0: [-15.  72.  85. -18.  16.  12.  57. -45.  27.   7.  60.   0.   8.  -5. -26. -42.  16.   9.  16.
  10.  44.  -7.   3.   9. -45. -53.   7.]
1: [-58.  52.  57. -25. -39.  44.  89. -73.   7. -23.  39. -22.  43.  67.  45.  27.   2. -47.  29.
  13. -12.  -1. -28. -29.  28.  -4.  83.]
2: [   4.  -36.   10.   50.   44.   -8.   24.   10.  -19.   -6.  -54.   25.   19.   29.  -53.   42.
   17.  -15.    7.    6.   60. -113.  -26.   54.  -40.   11.   76.]
3: [  1. -26. -57.  -2.  15. -64. -57. -21. -15.  22.  36. -13.  -5.   3.  64.  10. -64.  28. -33.
  47.  -5.   5.  14. -53. -22.  48. -13.]
4: [-55. -54.  76.  49. -10.  65.  72.  10. -32.  -3. -55.  12. -56.  -3.  42.  35.  70.  -3.   9.
 -32.  50. -39. -14.  49. -23.  -4.  31.]
5: [ -5.  -6.  41.  52. -33.  55.  -5.  31.  16.  -8.   3.  13.  30.   8. -26. -40. -14.  12.  13.
 -43.  -2.  46.   1.  48.  57.   5.  -7.]
6: [-16.  65.  33. -62. -32. -14.   4. -30.  -5.  -8.  28.   8.  14.  27. -50. -46.   3. -45.  37.
  32. -36.  36. -26. -25.  21. -35. -34.]
7: [ -8.  53.  39.  25. -12. -23. -21. -15. -36.  20.  41.  -4.  49.  11.  52. -26. -10.  42.  25.
  -6.  14.  44.   0. -11.  44.  14.  43.]
8: [ 31. -44. -27.  31. -34.   7. -89.  35.  27.  18.  88.   1.  12.  -6.   2. -46. -67.  17.   4.
  32.  -7.  81.  48.  10.  32.   4. -92.]
9: [ 44.  49.  -6.   5.  75.   7. -12. -59.  22.  20.  58.  11.  20. -45. -70. -18. -30.  18. -28.
  29.  -6. -18.  34.  16. -18. -30.   8.]
10: [ 15. -51. -53.  26. -36.  -3. -93.  40.  26.  20.  63.   4.  -7.  -7.  29. -22. -64.  15.  -1.
  29.  -3.  76.  29.  -7.  33.  34. -81.]
11: [-31.  48. -12. -37.   1.   2.  29. -69.   8. -13.  22. -26.   7.  34.  20.  44.   0. -62.  -3.
  58.   3. -21. -22. -39.   3.  12.  43.]
12: [  0. -15.  34.  14. -16.  17.  18.  -1. -83.   0.  10.  -9. -30.  -4.  70.  -6.  44.  32.  33.
 -29. -13.   7.  49. -18.  -1.   7.   2.]
13: [ -5.  87. -36. -75.  46. -79.  14. -98. -22.  38.  57.  19. -10. -28. -13.   0. -17.  40. -39.
  44. -17. -19.  -2. -97. -31. -14.  -3.]
14: [ 50.  23. -37.   6.  46.  24.   7.  -5. -25.   9. -42. -22.  -2. -35.  14.  69.  43.  22. -55.
   1. -19. -11.  27. -11.  -1. -14.  48.]
15: [-13. -16. -62. -28.  16. -27.  -9.   1.  54.  -3.  28. -25.   3.  -8.   4. -20. -65. -16. -37.
  28.  -9. -28.   2. -26. -16.  29. -24.]
16: [-14.  25. -32. -16.  -1. -61. -22.  10.  14.   9. -21.   0.  35.   7. -38.  -1. -28. -11. -10.
   7.  -1. -35. -38.  -1.  45.  30.  21.]
17: [  1.  -6. -14. -41.  15.  -9.  29. -10. -12.  -8. -27.   0. -39.  -6. -26.   9.  19.   1. -18.
 -28. -22. -39.  21. -21. -15. -15. -14.]

[ 13.  -3.  44.  19. -45.  14.   0.  25. -53.   2.  -4.  -6.  -6.  33.  44.   6.  41.  54.  35.
 -32.   0.  53.  44. -32.  -1.  -6.  -9.] 12 7 5
[ 28. -49.   1.   5.   0.  40. -24.  51.   2. -10. -35. -20.   7.   9.  20.  33.  -3. -45.  13.
  39.   6. -12.   9.  35. -48. -32. -12.] 17 14 15
[ 14.  -9.  18.  31.  82.  -9.  22. -44.   8.   1. -26.  23.   3. -28. -57.  26.  12. -26. -10.
  19.  55. -97. -15.  71. -55. -28.  61.] 2 9 17
[ -9. -18.   7.   9.  -4.  25.  15.  12.  79. -19.  26.   0.  13.   6. -15. -28. -56.  -5.  -4.
  12.  27.  -3.  -7.  26. -30.  -6.  -9.] 15 5 16
[ 32.  75.  66. -38.   7.  31.  43. -37.   4. -19.  25.   4.  -6.  10. -13.  16.  34.   9.  32.
   0.  12.  25.  36.  -9. -52. -73.   5.] 0 6 17
[ 44.  19. -17. -10.  36.  12.   4. -19. -25.   9. -48. -32.   4. -14.  24.  50.  36.  19. -33.
 -20. -32.  -2.  26. -24. -12. -15.  51.] 14 17 12
[ -4.  75.  31. -63. -35.  -8.   4. -31.  -9. -11.  18.   9.  14.  43. -53. -43.  11. -54.  42.
  30. -40.  39. -19. -19.  29. -40. -23.] 6 11 0
[-36.  33.   6. -27.  -1. -20.  44. -76. -24.   2.  19.  16. -31.  39. -25.  33.  65. -47.  21.
  27.  12. -56. -44. -29.  -1.  11.  38.] 11 17 1
[   8.  -56.  -10.  -16.   23.   54.   73.   33.   46.  -24. -118.   20.  -68.  -39.  -61.   53.
   19.  -13.  -37.  -23.    1.  -43.    9.   45.  -56.  -53.  -29.] 17 4 14
[ 51.  30. -12.   0.  34.   7. -16. -34.   3.  17.  26.   4.  17.  -1. -45.  14.  -2.  32. -24.
   9.  -7.   4.  26.   0.  -4. -17.  16.] 9 14 17
[   7.  -50.  -11.  -17.   36.   36.   71.   18.   33.  -21. -107.   26.  -65.  -63.  -49.   35.
   14.  -13.  -22.  -38.    7.  -35.   10.   31.  -79.  -57.  -30.] 17 4 14
[  33.  -26.  -36.   24.    2.  -26.  -49.   50.   12.    5.   -1.   32.   42.   20. -103.  -31.
  -54.   11.   -6.    3.    9.  -19.   -7.   29.    8.    3.  -27.] 16 15 5
[ -4.  41. -12.   9.  41.  17. -21. -84. -30.  20.  23.  12.   4. -49. -20.   5.  15. -23. -14.
  26. -58.  20. -18.  13.  34. -12.  22.] 9 14 11
[  8. -20. -66.  -7.  13. -68. -44. -16. -27.  25.  27.  -2.  -4. -13.  64.  20. -48.  24. -19.
  46.   6.  12.   4. -58. -20.  42.  -6.] 3 15 16
[-19.  33.  44.  14. -33.  19.  -3. -43. -61.  12.  25.  -9.  31. -16.  61. -32.  20.  12.  17.
 -25. -56.  62.  -1.  -5.  78.  22.  40.] 7 12 5
[ 19.   7.  -5. -37.  15. -23.   5. -30. -55.   1. -52.  -1. -43. -16.  26.  37.  48. -22.  -1.
  20. -28.   8.   5. -38. -43. -35. -14.] 17 14 12
[-16. -18. -27.  -8.   8.  14.  31.   8.  79. -25.  -1.   3.  -2.   1. -25.  16. -57. -12. -17.
  11.  32. -31. -15.  -1. -29.   2. -11.] 15 17 16
[-31.   2. -52. -25. -76.  26.  10. -15.  -6.   3.   7.  11.   2.  53.  15.  70. -25. -27.  -9.
  23. -37.  42. -17. -68.  70.  11. -10.] 11 16 6
